What is the hidden score of each row? Scores go from 0 to 20, and 10 is about the middle. The score is a weighted sum of the row's numbers plus the product of two more (or one squared), each taken from its middle value.
3 -22 -12 -2 -7 0 -8 3 0 -11 12 -15 -12 2 16 13 -19 3 2 9 -16 >> 13
14 -19 1 4 25 -30 5 16 -9 -31 -17 -4 -3 -5 12 9 -11 16 -5 2 -6 >> 3
-15 13 5 78 10 46 66 57 107 72 80 -22 -74 -26 -60 65 11 -50 104 43 -24 >> 17
5 -9 -3 -4 13 -25 -8 5 -10 -17 -18 -9 3 6 7 -9 -13 5 3 -3 -4 >> 9
0 -18 -12 -15 3 -5 1 -6 -20 -16 3 -11 -2 -3 17 -8 -11 7 -6 13 5 >> 10
-6 -10 -9 -8 4 -12 -10 -11 -8 3 5 -24 0 16 25 -15 -13 30 0 5 -6 >> 11
1 -8 -9 -13 13 -20 -15 1 -17 -8 -9 -18 -12 12 4 -20 -10 6 -2 0 4 >> 9
-9 -25 -12 -21 8 -12 4 -17 -16 -8 0 -16 3 -4 17 -7 -15 2 -11 2 5 >> 9
-9 -9 -1 28 18 -2 35 32 32 35 38 -21 -48 -42 -19 29 -6 -16 65 39 -7 >> 12
2 15 -12 -42 -13 -37 -26 -19 -16 -2 -46 -2 6 -16 16 -26 -2 18 -7 -12 25 >> 1
4 -12 -18 -23 11 -8 8 3 -15 -12 8 -5 -3 0 15 -14 -17 11 -3 12 -1 >> 10
-9 3 -11 -19 14 -20 -12 -15 -21 -6 -4 -13 -3 -11 17 -20 -10 18 -2 -6 10 >> 3
10 97 62 39 -70 84 -22 -22 26 53 -29 95 69 43 -82 7 96 -58 -59 -57 41 >> 11
-11 -7 3 -13 20 -15 14 -5 -19 -11 -19 -9 5 7 10 -18 -12 10 3 -4 9 >> 10
8 -33 -8 -13 4 -8 -9 -2 -5 -23 19 1 -5 6 17 11 -16 8 6 15 -6 >> 12
0 -14 4 -27 18 -16 0 -16 -6 -33 -18 -7 -12 1 13 -4 -16 8 1 8 10 >> 11
9 -37 -6 -6 10 -6 -10 6 -28 -3 3 -5 6 9 26 -8 -21 20 2 -4 -22 >> 14
-5 -16 -18 -29 23 -9 1 -8 -23 -16 1 -15 -11 -1 14 -14 -11 7 -2 4 -1 >> 11
1 -12 -10 -20 13 -3 -7 -19 -17 -9 7 -4 4 24 0 -9 -15 15 -4 -9 0 >> 11
-8 3 -9 -36 3 -13 3 -16 -8 -18 3 -8 13 -10 9 -12 -8 5 -3 -9 10 >> 6
0 -14 -16 -20 9 0 -17 16 -13 -10 24 -7 -3 6 31 21 -19 20 0 21 -16 >> 7
-1 -6 -9 -36 16 0 2 -15 -17 -17 14 -9 5 9 9 -7 -14 13 6 1 -3 >> 9
18 59 40 7 -49 27 -22 -31 -1 5 -58 55 47 10 -44 -25 52 -19 -38 -31 47 >> 10
3 -15 -5 -18 12 -11 11 -7 -4 -25 0 -10 5 -3 17 -12 -16 16 1 -6 -7 >> 9
16 5 0 -23 -22 1 -10 -28 -19 -22 -55 -7 -7 19 -4 -41 1 31 -7 -17 15 >> 17
6 36 20 -14 -30 -2 -16 -34 -19 -3 -60 29 32 13 -30 -29 27 1 -28 -24 23 >> 8
1 -19 -6 -16 14 -9 -4 -10 2 -13 -2 -8 11 3 8 -15 -13 11 -8 -1 6 >> 10
19 22 16 -12 -25 -2 -21 -33 -31 -8 -52 11 20 21 -25 -26 14 29 -12 -22 29 >> 7
15 36 20 -20 -43 -7 -10 -34 -16 -18 -61 12 10 27 -28 -24 14 31 -25 -22 14 >> 11
-7 0 4 11 29 -17 27 30 11 -1 3 -27 -62 -6 -8 9 -13 -3 53 23 2 >> 13
2 4 -7 -15 -6 -15 -10 -28 -31 -21 -34 -10 -8 2 0 -31 -2 28 -10 -2 -25 >> 13
-4 -7 -4 -33 -1 -25 7 -20 -8 -11 -37 -5 1 -1 13 -42 -4 6 -12 -5 4 >> 13
-29 27 9 73 37 37 55 61 85 80 87 -23 -97 -47 -40 73 7 -56 101 42 -19 >> 11
-3 -11 -10 -22 10 -13 11 -24 -15 -12 0 -4 0 13 10 -3 -16 4 -1 -12 1 >> 8
7 90 59 62 -89 102 -13 -30 37 57 -41 90 65 37 -89 17 89 -55 -61 -41 24 >> 17
-6 0 -13 -14 5 -6 -3 -12 -10 -8 8 -13 1 2 21 -20 -13 22 5 7 6 >> 10
-5 -18 -11 -12 5 -6 9 -3 -2 0 33 -4 12 8 20 19 -18 16 -6 17 -11 >> 8
-1 -22 0 -14 9 -9 8 -15 -8 -11 -2 -4 3 -10 8 -11 -13 6 1 4 5 >> 11
-9 34 27 26 -29 8 -1 13 29 24 -31 29 25 -27 -34 1 40 -57 6 -5 31 >> 8
14 -9 -4 -23 10 -11 -6 -16 -12 -8 3 -19 1 0 10 -17 -12 9 2 4 -1 >> 9
-1 -18 -3 -5 11 -12 -10 -7 -11 -3 -2 -6 -8 1 17 -12 -15 -5 0 -8 13 >> 10
15 -26 -4 -16 6 -13 0 22 -12 -16 20 -7 8 -3 17 -11 -19 14 9 11 -22 >> 12
-5 18 6 -19 -15 -38 -22 18 -14 2 -55 58 28 -2 -5 -23 34 -24 -26 -7 25 >> 6
-17 3 10 89 6 36 53 44 88 76 94 -8 -80 -32 -46 57 11 -60 89 32 -8 >> 12
-15 -9 -2 53 10 12 38 45 35 15 36 -23 -56 -12 -25 36 -10 -15 72 48 -4 >> 19
1 -27 -1 -10 8 -8 -8 -4 -10 -8 11 -7 0 4 20 -8 -15 14 -3 0 0 >> 12
-9 -4 -13 -20 11 -17 -6 -24 -5 -9 -3 -24 0 -17 10 -33 -14 21 6 3 -4 >> 8
9 -27 -11 -1 1 6 12 6 -9 -10 20 -5 5 -7 32 11 -17 8 -10 7 -17 >> 9
20 107 61 62 -98 103 -13 -9 37 92 -20 95 79 32 -86 6 108 -66 -61 -58 47 >> 13
0 -12 -14 -21 2 -5 11 -18 -10 -15 -9 -8 5 9 14 -21 -12 -3 5 -10 9 >> 12
3 -5 -18 -7 6 0 -3 -4 -5 -17 -1 -7 3 4 29 -3 -14 11 3 -12 -11 >> 9
-1 -11 -10 -20 9 4 0 -15 -9 -18 4 -12 -3 7 11 -5 -15 14 6 8 15 >> 10
3 -13 -17 -24 15 -13 -17 -18 -8 -20 5 -14 1 -11 29 -5 -12 22 -7 -3 -2 >> 6
-5 -11 -6 -12 9 6 -4 10 -24 -5 22 -8 4 3 21 13 -17 21 5 3 -21 >> 8
2 -12 -10 9 19 -21 13 16 5 -7 -2 -27 -40 -10 0 1 -13 10 21 16 3 >> 10
-3 -11 -18 -3 13 8 -15 -7 -16 -9 29 -8 2 10 15 3 -16 14 -2 4 -11 >> 10
9 -17 -8 -9 16 -7 -15 15 -10 -12 4 -14 -3 22 20 16 -20 20 -9 4 -6 >> 8
-7 -13 -1 13 6 -17 8 10 -10 -29 -9 -21 -8 -21 14 -8 -14 5 -15 25 -13 >> 10
-5 6 0 55 16 16 33 38 46 36 46 -29 -63 -23 -29 44 -10 -25 79 33 3 >> 14
-9 -25 -23 -26 1 -4 -5 5 -23 -16 21 -18 7 11 15 4 -17 19 -3 7 -11 >> 9
10 -40 -20 -2 0 -22 -10 11 -19 -15 17 -11 -13 6 21 17 -19 8 0 13 -23 >> 13
0 -14 -9 -5 7 -18 -8 10 -14 -21 14 -1 17 -4 18 9 -12 19 -13 0 -12 >> 6
1 -15 -13 -6 0 -24 -15 -17 -15 -15 -3 -21 12 2 19 -21 -10 18 -6 4 -10 >> 9
6 -44 3 -13 14 -5 -2 5 -15 -12 23 7 5 3 18 28 -19 9 -5 17 -16 >> 10
11 -23 -13 -21 13 -1 8 27 -36 -5 3 -14 -1 2 28 -11 -19 17 -13 -4 -17 >> 13
5 -20 -12 -6 16 -4 -2 21 -14 5 18 0 12 3 27 6 -15 17 -5 6 -18 >> 8
-5 -24 -14 -14 18 -1 13 -14 -14 -4 5 -10 -5 -6 14 -9 -12 12 -6 6 12 >> 11
1 78 46 63 -58 65 -21 15 39 59 -34 95 75 -14 -67 27 89 -81 -49 -31 40 >> 7
-14 9 14 18 -7 -11 -3 22 39 -1 -1 -2 -25 -14 -14 -1 7 -10 25 4 -1 >> 14
6 -13 3 -17 9 3 1 -7 -3 -9 13 -5 -5 -4 10 -12 -13 16 2 8 -10 >> 13
4 -27 -7 -4 12 -4 -4 9 -1 -12 20 -8 1 -4 13 14 -18 20 -9 10 -31 >> 10
-5 -9 -8 -20 15 -11 -8 -11 -16 -7 5 -13 9 6 14 -13 -11 9 -6 -2 2 >> 7
-5 2 -11 -31 16 -9 14 -21 -9 -8 -1 -18 -5 3 12 -21 -14 14 6 -1 2 >> 9
-52 21 -4 79 22 46 62 67 109 95 98 -11 -93 -58 -66 89 16 -82 122 26 -15 >> 13
9 -3 -3 -8 -3 -14 0 0 -13 -22 -6 -14 13 -8 5 -12 -10 -1 -7 3 4 >> 8
-9 -22 -6 -11 14 -23 -4 -14 -10 -15 3 -2 5 -5 8 -4 -15 12 5 11 -4 >> 9
-6 -12 0 12 14 -14 12 10 1 6 12 -18 -19 -30 4 -3 -15 7 47 14 -1 >> 12
1 -24 -9 -13 -4 -10 -6 6 -5 -6 11 -2 9 4 28 1 -19 16 8 10 -14 >> 14
10 -31 -7 -4 3 2 -4 29 -26 -10 23 -1 5 -5 21 7 -24 13 0 -3 -17 >> 13
1 -12 -11 -18 1 -7 -14 -12 -21 -14 -12 -16 -2 0 18 -17 -14 21 -4 7 0 >> 9
7 -4 -20 -36 -15 -22 -12 -25 -18 -15 -28 -18 2 11 15 -21 -5 27 -11 -25 11 >> 10
7 -37 -1 -6 2 -8 -6 0 -4 -2 19 -6 -4 18 24 0 -20 15 19 4 -19 >> 18
16 -25 -18 -21 7 -8 -7 14 -8 -5 28 -9 -1 6 10 10 -17 -6 -1 10 -21 >> 11
0 -4 -14 -18 -9 -15 4 -24 -30 -20 -27 -10 0 21 17 -25 -14 18 -2 -1 -2 >> 13
4 32 24 13 -42 20 -17 -21 -9 -6 -65 18 27 19 -50 -34 31 19 -21 -28 28 >> 12
-16 -11 -6 -23 8 -8 -2 -17 -9 -19 -19 -16 1 13 14 -9 -15 15 2 2 7 >> 10
11 -18 -22 -15 14 -1 0 -13 -15 -22 3 -13 -4 6 8 -13 -12 17 -2 5 2 >> 13
-3 -19 -11 -3 -5 -32 -1 7 -18 -14 -1 -15 16 -5 12 7 -8 22 -11 6 2 >> 3
20 41 18 1 -31 27 -19 -35 -10 -18 -54 19 17 27 -28 -30 29 24 -27 -41 24 >> 14
7 6 3 9 15 -28 3 9 9 -12 2 -18 -39 -11 7 11 -13 12 29 0 -4 >> 6
-9 -15 -20 -18 20 -3 3 -5 -10 -15 -6 -3 21 2 17 -18 -7 19 5 -6 -8 >> 11
7 -40 -4 -3 19 -6 -3 11 -7 -9 21 -15 5 -4 10 14 -15 13 -12 20 -16 >> 10
3 -30 -13 -18 1 -4 5 3 -9 -5 23 -12 27 5 19 4 -16 7 -4 -1 -15 >> 10
9 -34 -5 -6 11 -18 -11 6 5 -13 21 -1 10 -7 31 13 -20 8 2 15 -22 >> 10
4 -29 -21 -21 -3 -25 2 1 -16 -23 -11 -5 19 -9 20 -5 -9 2 -20 6 6 >> 9
2 -15 -16 -20 10 -25 1 -12 -3 -13 -16 -19 2 9 10 -13 -13 18 -3 4 -8 >> 10
12 -17 -10 -13 19 -8 -4 7 -18 -18 15 -7 7 16 23 15 -22 12 2 -10 -38 >> 5
11 -12 9 4 16 -47 -1 -4 -19 -27 -1 -8 -3 1 19 1 -3 -1 -1 8 -5 >> 4
-13 0 5 -42 -2 -40 -28 -16 -15 -5 -42 14 19 -6 22 -58 4 7 1 -15 22 >> 11
11 -28 -5 -6 14 3 -22 8 -10 -15 21 -7 5 9 16 4 -16 5 5 6 -15 >> 13
6 -19 -5 -20 0 -2 -1 14 -31 -10 18 -8 -5 11 23 5 -15 22 -2 0 -6 >> 11
16 -20 -5 -16 3 -9 2 7 -12 -15 -8 -16 2 6 20 -20 -9 8 -6 -5 -13 >> 12
-18 -17 -3 25 13 -16 9 41 12 11 8 -23 -53 -36 -3 18 -15 5 46 19 -7 >> 11
-6 -24 -15 20 24 -14 -5 22 3 -17 -7 -25 -10 -15 5 2 -11 -9 22 19 1 >> 9
8 -18 -8 -11 28 4 -3 9 -4 -17 10 -20 -12 8 19 20 -16 8 11 3 5 >> 7
18 13 10 -8 -10 -10 -21 -34 -22 -29 -47 9 5 19 -21 -24 8 14 -29 -17 7 >> 11
2 5 -11 -36 -4 -27 4 -24 -14 -20 -23 -11 -14 4 6 -25 -11 5 -1 -15 3 >> 9
6 -8 8 2 12 1 -12 26 -5 -4 35 -9 3 3 25 6 -18 16 -7 6 -33 >> 10
4 9 9 -22 -14 -5 -22 -14 -26 -33 -51 5 2 5 6 -43 5 10 -8 -25 11 >> 16
-34 10 -5 73 12 23 57 36 72 48 67 -18 -64 -24 -46 59 4 -30 74 23 -20 >> 13
4 -32 -1 -6 20 -35 -19 -5 -23 -25 -33 -18 -15 2 14 -2 -12 11 -8 9 -2 >> 8
-9 -3 0 40 27 12 40 37 46 33 52 -28 -60 -12 -37 43 -6 -10 75 37 -13 >> 14
4 -19 0 1 -6 -34 -10 12 -7 -17 -17 -14 -20 -8 8 -2 -8 10 -12 7 9 >> 9
9 97 67 60 -87 103 -27 -22 44 68 -32 91 79 35 -98 11 99 -64 -67 -41 39 >> 14
9 -29 2 8 16 -8 -12 14 -20 -12 17 -6 3 12 16 -11 -24 10 2 14 -23 >> 15
-10 -16 -23 3 5 4 -9 12 1 -13 18 -2 10 -6 24 10 -17 21 -9 16 -20 >> 10
-8 -13 -7 -23 17 -11 3 -12 2 -8 7 -12 -10 1 15 -15 -15 12 -4 9 7 >> 10
7 -23 25 8 14 -23 -2 18 3 -2 -15 -15 -20 -15 14 15 -10 3 15 18 1 >> 17
5 -6 -6 -17 11 -8 -13 -15 -14 -12 -22 -15 -9 7 20 -28 -10 21 -3 -2 11 >> 12
6 -27 -9 -10 11 -37 -4 10 -5 -33 -18 -13 -8 -13 10 -5 -14 19 3 16 -7 >> 10
1 2 2 12 17 -24 9 -9 8 -3 11 -19 -38 -23 -1 -4 -14 6 33 12 -2 >> 10
3 -10 -6 4 17 -9 -13 5 -11 -15 7 -4 1 10 22 14 -16 5 -12 1 -29 >> 7
4 -9 -14 -10 -1 -15 4 -9 -8 -3 -6 -24 -7 -4 21 -8 -16 20 -1 3 -7 >> 9
-14 4 -14 33 17 -6 20 36 36 22 18 -20 -44 -21 -9 38 -6 -6 38 10 -18 >> 7
-11 -10 -7 -16 7 0 6 -2 2 -11 18 -16 -1 16 11 2 -20 10 11 -11 -17 >> 12
13 -11 -11 -8 15 -15 -6 14 -12 -15 18 -2 4 9 19 14 -22 13 6 9 -25 >> 6
-8 1 3 32 21 -3 19 32 30 19 24 -16 -52 -31 -30 28 -10 -1 55 23 -1 >> 10
-13 2 -18 -4 10 -7 5 -6 -16 -9 3 -14 4 -7 23 -12 -17 10 -12 8 -4 >> 6
15 -24 -8 6 2 -33 -1 23 -23 -20 -2 1 4 -8 30 11 -9 3 -10 13 -6 >> 5
-8 -18 1 -19 7 -4 2 -15 -9 -15 6 -22 -1 1 27 -1 -11 1 -9 1 16 >> 8
9 74 38 7 -56 44 -16 -32 2 32 -52 77 63 0 -49 -7 64 -23 -58 -44 39 >> 6
1 -9 -7 20 6 -3 26 23 32 21 46 -31 -50 -29 -13 43 -11 -15 47 22 -9 >> 8
10 52 25 13 -44 21 -17 -2 3 9 -51 30 25 7 -38 -19 42 -8 -35 -26 28 >> 10
-5 -19 -19 -12 10 -17 -5 7 -13 -12 11 -10 2 -6 19 -6 -15 7 -1 5 -5 >> 10
-8 9 0 49 20 22 38 38 60 45 64 -21 -65 -32 -30 39 -7 -18 64 35 -16 >> 12
14 -29 -12 -12 7 -4 -9 13 -12 -13 17 3 7 13 27 0 -16 12 1 3 -14 >> 11
18 -26 -5 -20 11 -20 6 3 -18 -9 11 0 -4 -2 25 19 -16 15 -5 1 -10 >> 2
-3 -16 3 7 7 -16 12 2 4 -8 -1 -13 -25 -7 3 17 -12 1 32 8 -7 >> 12
2 -13 -12 -13 22 -4 -3 10 -13 -9 14 -5 7 -2 16 -6 -13 16 -1 21 -19 >> 10
9 -9 -6 -27 3 -20 -4 -27 -22 -8 -12 -24 8 1 13 -14 -13 9 -12 4 8 >> 5
-6 -5 -4 -30 -4 -25 10 -4 -9 -5 -7 0 9 1 23 -22 -7 8 -3 12 6 >> 12
12 -8 -11 -21 7 -16 -7 -18 -25 -18 -3 -13 10 5 9 -12 -11 7 1 3 -9 >> 8
-4 -5 -31 -18 -5 -25 3 -23 -12 -33 -23 -4 -6 8 8 -31 -6 26 1 -10 13 >> 14
-1 -14 1 12 -3 -26 -12 26 -3 -34 0 0 -7 -3 -3 9 -11 4 15 20 6 >> 10
-8 0 -9 -34 8 -18 -7 -9 -22 -26 -33 -20 -14 6 10 -34 -5 12 5 -5 21 >> 9
-2 -20 -19 -23 13 -14 -3 3 -18 -18 33 3 10 20 20 8 -17 29 5 13 -28 >> 10
12 -8 -3 -26 -2 -14 -8 -24 -3 -23 0 -9 0 6 22 -17 -8 9 -4 0 18 >> 10
8 67 53 32 -73 78 -21 -18 21 45 -45 77 79 22 -68 3 77 -52 -55 -43 34 >> 14
12 -1 -22 -23 5 -11 7 -15 -2 -16 5 -9 3 4 24 4 -13 11 -15 -7 -1 >> 1
-4 -16 -15 -19 3 -22 -18 -14 -20 -27 -45 2 -12 2 5 -21 -10 18 -2 -15 3 >> 15
-2 -7 -20 -11 2 -16 7 -6 -2 -7 -13 -8 5 -1 13 -17 -13 7 -11 12 8 >> 9
-6 -16 -8 7 29 -39 -4 18 17 3 2 -21 -40 -3 2 3 -14 6 44 14 -5 >> 12
-4 52 41 64 -20 23 3 27 43 57 -16 72 23 -36 -52 29 68 -102 -11 -10 28 >> 1
1 -15 -17 -16 3 -20 5 -19 -10 -18 1 -18 -7 8 9 -12 -15 16 -10 -1 -12 >> 11
-5 12 -7 29 12 -11 33 33 19 20 32 -25 -50 -22 -3 17 -17 -4 52 38 4 >> 12
-7 -12 -17 -1 26 -4 1 4 -32 -15 16 -9 -1 10 25 3 -18 11 -14 2 -36 >> 10
-7 -10 -4 -29 15 -11 7 -14 -9 -16 -29 -2 7 -4 12 -24 -10 29 6 -13 9 >> 11
-9 41 28 6 -28 -18 -27 31 10 23 -45 87 57 -26 -17 -3 63 -68 -33 -28 27 >> 2
-12 36 -2 -24 -34 -27 -16 -33 -26 -8 -62 9 8 9 -14 -29 15 28 -12 -23 10 >> 1
